In the data rows, the value 128 means zero.
How far apart are the two rows of each pair, measured in a hidden way? 0 means very close, and 16 very far.
[141 131 103 178 104  98 162  85]
[148 125  85 170 144 156 105  79] -> 10
[143 151 129 169  91 113 102  62]
[100 138 141 130 157 167 132 144] -> 5
[110 118 144 106 145 155 122 162]
[125  97 109  94 180 196 160 148] -> 3
[196 147 109 178 186 107 138 105]
[ 77 131 143  95 147 162 103 147] -> 10
[109 180 200 156  43 134 104 143]
[170 134 135 134 164 137 126  88] -> 4
[212 115 102 205 120  41  83 153]
[104 145 101 137 101 114 191 137] -> 14
[115 109 165 159 217 140 111 204]
[  0 159 182 120 113 159  58 170] -> 12
[100 125 167 163 206 145 120 210]
[170 133  93 193 142 118 168 121] -> 3
[113 109 132 111  68 105  99 123]
[126  87 149 136  80 143  86 108] -> 6
[130  64 191 108  74 150 217 181]
[152 110 110 106 165 186 108 141] -> 10
[ 86 105 143 101 119 141 131 186]
[ 98 134 126  99 138 145 129 109] -> 4
[ 97 159 129 130 160 162 169 185]
[ 84 103 153 103 126 143 105 157] -> 2
[152 144 128 149 106  72 150  89]
[151 114 155 130 120  82  58 130] -> 8
[165 143 120  79 212 154 130 162]
[ 86 144 134 107 128 157 138 135] -> 11
[118 115 139  97 104 165  83  89]
[194 148  88 200 103  93 214  39] -> 11
[ 73 138 133  97 108 133  62 160]
[ 72 166  71 198 101 187 150 103] -> 8
[ 90 109 164 122  94 190 211 127]
[ 64 143 153 113 106 135 135 175] -> 5
[137 186 141  93 204 151 158 128]
[126 108 117  78 206 196 115 146] -> 10
[121 120 135  38 224 187  65 121]
[ 78  99 124  91  91 143 126 173] -> 8
[ 87 187 163 132 161  91  63 126]
[167 155  75 228   0  47 158 130] -> 6
[122 144 119 198 126 156 153  81]
[128 163  97 181 127 105 142  68] -> 6
[135 123 168 115 114 137 107 125]
[154 126 130 168  89  59 114 109] -> 8
[ 79 109 130 125  87 137 153 170]
[114 184 150 234 137 192 192 173] -> 11
[171 120 118 150 179  75 107 113]
[ 71 130 155  71  93  89 165 169] -> 8
[132 182 126 146 181 102 122 114]
[164  96 167  96 155 177 149 142] -> 15
[206 141 136 179 184  74 101  86]
[109 122 165 134  70 129  67 155] -> 11
[ 97 123 137  68 151 125 128 149]
[159 139 138 194 120  69  93  74] -> 5
[122 111 169  58 179 185  66 194]
[ 58 135 132  79 109 193  99 223] -> 11
[102 155  96 160  90 105 124 146]
[ 54 244 182  55 168 186 156  91] -> 11
[161 100 148 156  89  87 117 128]
[ 94  58  97  62  96 150  87 173] -> 14
[149 117 145 123 160 163  67 147]
[117 136 112 106 119 110 148 133] -> 15
[185  43  87  50 193 163 123 193]
[179 134 106 165 100  87 130 108] -> 11
[110 102 129 101 127 153 145 145]
[184 124 106 144 160  79 132 170] -> 6
[144 154 109 170 143  87 123  81]
[186 139 109 128 171 134 120 112] -> 12
[164 126 183 138 238 109  76 174]
[133 110 124 140  61  77 165 133] -> 12
[ 78 139 125 103 145 188 140 155]
[103 174 145  43 185 133  95 107] -> 11
[140 178 126 108 151 154 151 159]
[ 69 135 138 127 130 144 114 144] -> 12
[136 127  83 132 148 163 197 204]
[126 138 150  92 150 149 167 193] -> 8
[102 150 119 216  59  97 153  90]
[113 101 138  99 125 109  97 170] -> 8
[ 72 139 140 117 114 166 150 133]
[125 125 106  71 194 193 125 143] -> 8
[103 135 120  77 153 148 158 203]
[156 111 177 143 108  99 100 102] -> 10
[134  97 149 157  91 126  97  86]
[104 125 108  82  76 158 113 111] -> 5
[ 88 142 134 106 135 154 140 144]
[ 80 147 140 119 129 167 159 158] -> 1
[123 181 117  28 242 190 183 203]
[125 110 105  84 176 186 134 130] -> 5
[ 94 125 132  92 145 150 112 162]
[119 113 124  88 122 121 130  97] -> 7
[ 88 172 123 196 107 168 158  96]
[193 140 125 176 255  66  81 126] -> 11
[ 90  80 133 113  70 150 131 140]
[120 115  67  14 125 189 108 145] -> 7
[141 143 127 114 128 102 124  76]
[170 120  12 103  73 144  86  36] -> 13
[148 146 114 202 104  50 129 130]
[ 87 198 128 140 107 108 239 150] -> 5
[ 93 125 118  79 176 200 133 226]
[189 120 130 219 154  94 136  79] -> 15
[100 160 111 160  97  93 214 131]
[140 124  76 122 104 101 135  85] -> 5
[159  96 102 152  66  62  95 103]
[122 134 116 180 131 112 129 101] -> 4
[ 85 120 145  85 113 114 112 140]
[ 82 168 105 112 103 128 219 115] -> 6
[139 125 143 157 173 147  86  63]
[ 99 109 143  76 133 156  89 134] -> 4
[173 137 128 178 105  84 110  64]
[156 153  90 184  70  96 126  37] -> 6
[165 146  88 127 175 147 193 202]
[172 101  88 124 151 112 108 104] -> 6
[ 84  80 140 104  93 166 136 159]
[107 140 139 113 151 141 158 158] -> 6
[183 146 202 110 128 117 135  90]
[140 128 149 132 103  80 108 138] -> 13
[ 97 175  98 118 138 138 202 152]
[130 105  99  71 152 200 214 156] -> 10
[112 154 161 160 111 149 176 132]
[175 136 142 151 107  85 225 120] -> 9
[159 144 118 152 169  77  85  99]
[180  94 172 182  84 133 211  59] -> 9
[119 119 111 106 144 173 143 175]
[152 115 149 101 176 188 120 128] -> 8
[118  82 124  59 171 233 173 139]
[118 109 118 146  65 124 145  64] -> 12
[127 105 185 109 107 176  96 125]
[115  95 111 153  71 119 112 188] -> 11
[128 119 133 153 205 180 136 182]
[104 116 130 101 145 143 120 149] -> 8
[203 141 113 150 173 108 116  62]
[120  92 123 135 128 195 186 158] -> 12
[120 125 105 123 117 110 169 140]
[141  92 106  66 188 172 101 108] -> 8
[ 87 117 112 107  58 134 151 165]
[ 99 147 131 105 152 174 160 215] -> 7
[109 119 130 100 144 140 104 121]
[ 62 183 125 116 112 135 223 153] -> 9
[151  73 114  61 219 155  12 186]
[196 137 122 140 237  97 114  94] -> 16
[ 67 111 148 139  64 176 195 186]
[196 133 145 172  86  74 141  58] -> 16
[139 212 103 157 158  99 255 139]
[125 112 138 125 108 140 255 157] -> 5
[181 136 132 175 120  67  99  53]
[131 118 118  92 213 176 131 179] -> 13
[108 142 134  91 119 126 126 106]
[175 137 100 204 111  56 102 151] -> 6
[204 150 136 160 205 135 111 108]
[146 127  98 185  47  52 120 128] -> 15
[141  94 108  64 198 174 105 141]
[194 125 128 207 164  70  98 155] -> 6
[123 138 108  82 156 171 183 179]
[159 134 101 170 135  79 113 131] -> 5
[117 121 111 111 112 155 165 160]
[ 69 142 161  85 165 208 157 203] -> 3
[171  98  91 154 113 122 121  97]
[ 83 125 125 111 135 140 117 140] -> 8
[113 138 121 138 115 133 131 145]
[161 129 171 150 107  76 108  92] -> 12
[102  82 145 127 115 148 138 168]
[ 94 114 141 103  80 171 184 143] -> 2
[126 115 171  93 130 152  89 118]
[104 201 165 139 128 185 226 128] -> 4
[128 109 140  98 126 127 104  88]
[105 115  99  87 178 236 141 136] -> 13
[ 92 159  65  58 151 195  90 194]
[177 108  75 164 120 151 152 108] -> 10
[ 82 129 152 117 128 137 117 184]
[ 80  75  97  84 105 204  91 117] -> 8
[151 129 130 172  73  53 130  95]
[127 161  83 204 101 141 213  73] -> 8
[144 106 144 140 105  94  71 149]
[ 99 116 126  91 154 178 141 178] -> 6
[131 143  98  86 179 139 184 151]
[127  92 130 103 131 142 101  74] -> 1
[ 92 107 134  95  88 121 148 167]
[134 128 149 158 140 130 172  79] -> 7
[123  80 128  98 119 195 111 151]
[185 151 129 230  48  58 180   0] -> 16
[182 139 130 118 190 111  86  73]
[151 129 156 148  93 118 117  71] -> 1
[ 90 100 131  94 121 128 101 177]
[ 88 125 146 104 124 131 117 171] -> 2
[101 131 105 100  95 166 106 148]
[126 113 127  99 153 135 117 145] -> 7
[103 101 113 119 204 217  88 143]
[165 161  99 148 174  61 106  80] -> 16
[ 87 113 114 162  50  99 156 134]
[153 113 117 151 100  68  88 127] -> 9
[116 113 107 105 107 119 138 129]
[ 41 162  86  72 102 206 105 168] -> 13
[125 156 118 144 156  97  98  64]
[101 123 127 108 135 144 132 127] -> 6
[173 121 100 150 117  87  91  89]
[ 65 138 135 127  71 127 110 223] -> 10
[174 150 132 195 112  73 124  25]
[138 104  94 116 176 176 102 196] -> 16
[236 130 130 137 134  94 110  61]
[102 118 134  84 174 173 137 195] -> 16
[ 80 127 159 112 113 142 140 170]
[102  99 104 154  41 122 160 114] -> 5
[ 91 124 151 115 121 136 137 186]
[163 126 108 185 104  84 173  89] -> 7
[150 142 112 184 123  53 108 115]
[ 70  82 145  59 141 143  58 170] -> 9
[ 86 136 120 105 110 145 179 145]
[ 37 160 169 100 120 156 116 178] -> 2
[113 131 113  69 173 171 167 161]
[227  77  63 103 198  88 133 175] -> 7
[ 88 120 152  94 107 133 105 189]
[151 135 123 184  74  56  81 108] -> 5
[108 123 156 111 105 163 163 146]
[ 70 127 141 143  95 175 211 118] -> 9
[124 116 108  70 187 179 124 156]
[ 80 108 110  89 111 160 138 159] -> 7
[133  72 133 126 183 219 124 162]
[154 130 115 143 205 142  77  88] -> 11
[ 76 123 139  81 147 149  99 115]
[147 166 126  84 119  62 136  68] -> 13
[168 105 110 178  73  61 111 103]
[114 112 126 103 131 143 115 155] -> 6
[104  75 174 139 108 175 173 161]
[114 113 104 120  82  70 127 120] -> 12
[136 123 127 114 114 158  68 103]
[105 119 154 103 188 152 125 161] -> 6
[139 118 111 108 121  99 141 120]
[133 121 168 111 111 148  96 102] -> 8
[ 66 137 151 121 114 126 125 178]
[129 157 118 185 112  91  90  85] -> 3
[200  84 167 211  54  81 211  74]
[182 144 130 194  99  73 125  38] -> 6
[118 249 139  88 193 133 148 166]
[ 96 118 136 112 125 163 154 139] -> 7
[148 116 153 136 131 121 114 101]
[161 134 114 164  90  86 153  83] -> 5
[132 116 110 120 113 107 142  96]
[199 160  93 159 220 109 126 120] -> 9
[ 50 156 169 101 106 141 141 173]
[145 134 146 163 105  70  62 103] -> 6
[141 116 156 120 112 152  86  92]
[ 95 143 119 211  74  79 119 103] -> 16
[142 114 114 187 117  70 124 128]
[ 91 135 107  88 141 164 131 153] -> 7
[ 90 131 130  97 135 159 125 131]
[155 145 157 148 112  50  68  95] -> 11
[145 128 145 125 130 129  92 119]
[147 107 158  55 203 158  71 179] -> 6
[105  82 151  95 123 181 177 146]
[107 127 119  56 172 153 166 191] -> 2
[124 138  80 161  74 105 126 137]
[ 82 140 138  81 150 142 105 125] -> 5
[214 132 114 157 172 101 114  54]
[152 114 121 146 111 108 130  91] -> 7
[111 124  93 137  99 163 191 152]
[133 122  90 189  59  65 170 120] -> 9
[173 130 108 173  96  34 128  88]
[101 137 146 107 129 122 124 176] -> 9
[ 91 134 104  65 106 129 153 179]
[158 133 138 173 109  64  84 116] -> 8
[126 156 161 162 119  80 104 125]
[149 139 121 180 131  95  98  86] -> 3
[ 94 124 139  99 135 154 130 117]
[182 123 140 177 116  95  99  59] -> 9
[141 102 163  45 208 168  66 190]
[153 145 115 141 170  79  88  95] -> 15
[134 147 113 164 141 103 116  91]
[179 137 114 165 119  58 131  78] -> 6
[188 150 106 162 201 123 127 118]
[ 81  70 117  73  95 153  84 163] -> 12
[ 85 119 142 106 112 129 113 163]
[119 123  95 114 133 153 174 170] -> 3
[161 133 152 159 112  54  77 109]
[112 108 128  94 160 167 120 203] -> 13
[131 125 168  98 122 131 107 118]
[132 105 120 143  72  92 127 101] -> 8
[ 88 150 112  88 109 103 124 160]
[115 109 167  90 125 145 124 122] -> 9
[140 122 131 117  74 124  78  73]
[129 117 181  96 132 156  88 120] -> 5
[157 140 149 158 111 112 114  79]
[128 162 134 176 143  97 122  70] -> 9
[ 93 123 153  72 125 143 114 121]
[121 127 113 147 102 127 171 123] -> 2
[ 61  88 186 135  14 219 255 135]
[154 133 141 152 146 139  99 102] -> 5
[144  87 112  71 191 169 105 178]
[125 153 104 140 115  90 207 142] -> 16
[144 136 141 140 150 155  75 110]
[ 95 131 137 111 132 153 130 123] -> 9
[ 85 131 134  89 142 138 107 139]
[113 111 114 104  97 129 138 130] -> 2
[ 99 126 100  96 108  93 124 166]
[191 154 104 166 141  89 150 121] -> 12
[171 125 137 124 105 121 118 138]
[174 140 132 166 123  71 103  68] -> 10
[ 41 141 224  53 110 198  75 225]
[136 140 112 175 100  59 128 129] -> 15
[119 152 111 230  61  92 157 106]
[ 86 192 116 140 101 146 170 120] -> 1
[155 151 114 194  81  63 170  58]
[ 64 123 115 143  89 100 152 188] -> 12
[145  98 107  82 180 174 119 109]
[136 157 149 142 150 120 130 172] -> 4
[149 159 138 152  94  81 142 100]
[123 109 167  91 128 155  82 122] -> 9
[107  96 112 114  85 107 136 151]
[ 88 126 126 133  91  77 128 162] -> 4
